In the rows, zero is written as 100.
Named moves (each a turn or a mirror), then the moves between two rows, first move first; the first pair answered
j_842:
[92 95 99 92 88 84 99 120 117] => [96 95 104 83 102 81 79 94 92]
[91 114 122 61 113 22 67 121 115] => [86 110 119 67 98 27 84 142 131]
[131 92 105 83 118 120 111 73 95] => [125 90 100 94 102 124 134 102 118]
[82 95 103 95 102 95 72 80 79] => [77 92 100 108 82 103 104 126 114]
j_418:
[112 112 89 122 99 137 117 85 91] => [108 101 109 88 104 63 80 70 105]
[84 81 102 108 114 100 61 116 85] => [85 87 96 118 115 120 67 118 81]
[80 92 104 108 89 99 99 126 114] => [81 90 103 105 90 98 100 124 116]
[89 80 97 104 76 45 84 109 138] => [96 88 79 142 72 129 124 127 126]
j_312:
[73 91 82 79 102 95 98 121 112] => [72 91 85 75 111 92 82 107 97]
[79 94 101 114 98 118 93 135 103] => [85 98 104 100 117 107 66 102 75]
[110 108 104 91 106 106 110 85 93] => [107 105 102 98 98 107 124 100 108]
[111 72 109 91 84 44 110 93 100] => [99 68 105 103 75 60 114 124 114]
Then:
Each pair is 2 to 3 moves apart.
[108 109 92 84 119 89 92 68 69] => [76 90 95 89 108 76 68 126 91]
j_842 then j_312 then j_418
[77 111 107 115 119 156 120 121 72] => [74 108 113 105 92 108 143 152 125]
j_312 then j_418 then j_842
[103 119 94 120 118 124 66 95 75] => [91 105 102 110 91 75 76 137 126]
j_418 then j_842 then j_418
[74 72 101 89 104 86 103 144 112] => [91 81 108 66 123 64 85 89 85]
j_312 then j_312
[94 91 107 96 62 42 135 127 166] => [117 110 104 78 121 77 75 16 63]
j_418 then j_842
[115 112 116 90 79 50 141 102 150] => [106 108 107 112 71 83 156 132 154]
j_842 then j_312 then j_418
[137 112 116 93 106 86 98 32 51] => [107 97 105 141 59 128 149 147 116]
j_312 then j_312
[76 96 94 122 110 138 105 133 76] => [99 107 98 112 88 115 152 129 116]
j_842 then j_312 then j_842
[102 95 102 126 90 108 131 142 121] => [81 82 110 109 102 78 82 140 107]
j_418 then j_312
[92 84 98 108 102 86 82 58 80] => [90 80 103 101 96 70 78 67 95]
j_842 then j_418 then j_842
[94 118 81 150 101 123 130 126 99] => [84 113 78 147 113 128 104 117 77]
j_312 then j_842
[84 85 102 93 111 102 76 104 76] => [108 96 107 85 91 79 122 98 113]
j_312 then j_312
[116 111 106 81 96 87 97 43 76] => [66 77 111 90 80 66 67 122 105]
j_842 then j_312 then j_418
[78 78 97 112 108 70 63 113 100] => [84 86 87 128 118 120 71 100 71]
j_418 then j_842
[97 106 100 111 73 105 136 133 139] => [132 128 98 101 95 119 133 59 98]
j_842 then j_418 then j_312
[99 112 108 87 99 147 100 83 45] => [94 104 114 83 57 95 141 132 123]
j_418 then j_312 then j_312
[106 102 105 85 95 50 99 82 113] => [96 102 96 117 79 102 129 126 130]
j_312 then j_418
[122 105 95 108 103 94 125 114 125] => [123 107 97 94 126 91 89 79 86]
j_312 then j_312 then j_312
[106 104 100 78 114 73 80 71 89] => [117 116 89 103 89 110 141 100 120]
j_312 then j_418
[86 114 88 104 80 123 98 128 123] => [114 132 90 91 92 119 109 75 104]
j_842 then j_312 then j_418
[94 97 96 112 85 98 133 123 131] => [116 115 91 104 106 113 133 65 95]
j_842 then j_418 then j_312
[98 96 110 108 95 99 110 120 102] => [111 103 109 102 104 102 112 89 86]
j_842 then j_418 then j_312
[93 72 90 144 101 141 87 114 82] => [90 64 102 113 111 80 50 87 78]
j_842 then j_418
[106 99 87 115 75 112 151 132 128] => [108 95 105 70 102 41 89 75 105]
j_418 then j_842
[96 89 100 96 113 80 65 74 79] => [115 97 105 98 80 66 122 93 132]
j_312 then j_842
[111 91 112 108 98 87 115 91 130] => [98 84 116 105 113 84 80 85 107]
j_312 then j_418 then j_842
[123 121 96 107 95 122 131 76 109] => [76 91 100 121 96 120 89 139 112]
j_418 then j_312 then j_312
[107 112 83 124 106 142 130 113 87] => [117 108 102 84 100 48 115 88 116]
j_312 then j_418 then j_312
[119 107 102 99 87 75 130 99 133] => [101 99 97 104 127 111 69 80 68]
j_418 then j_312 then j_842
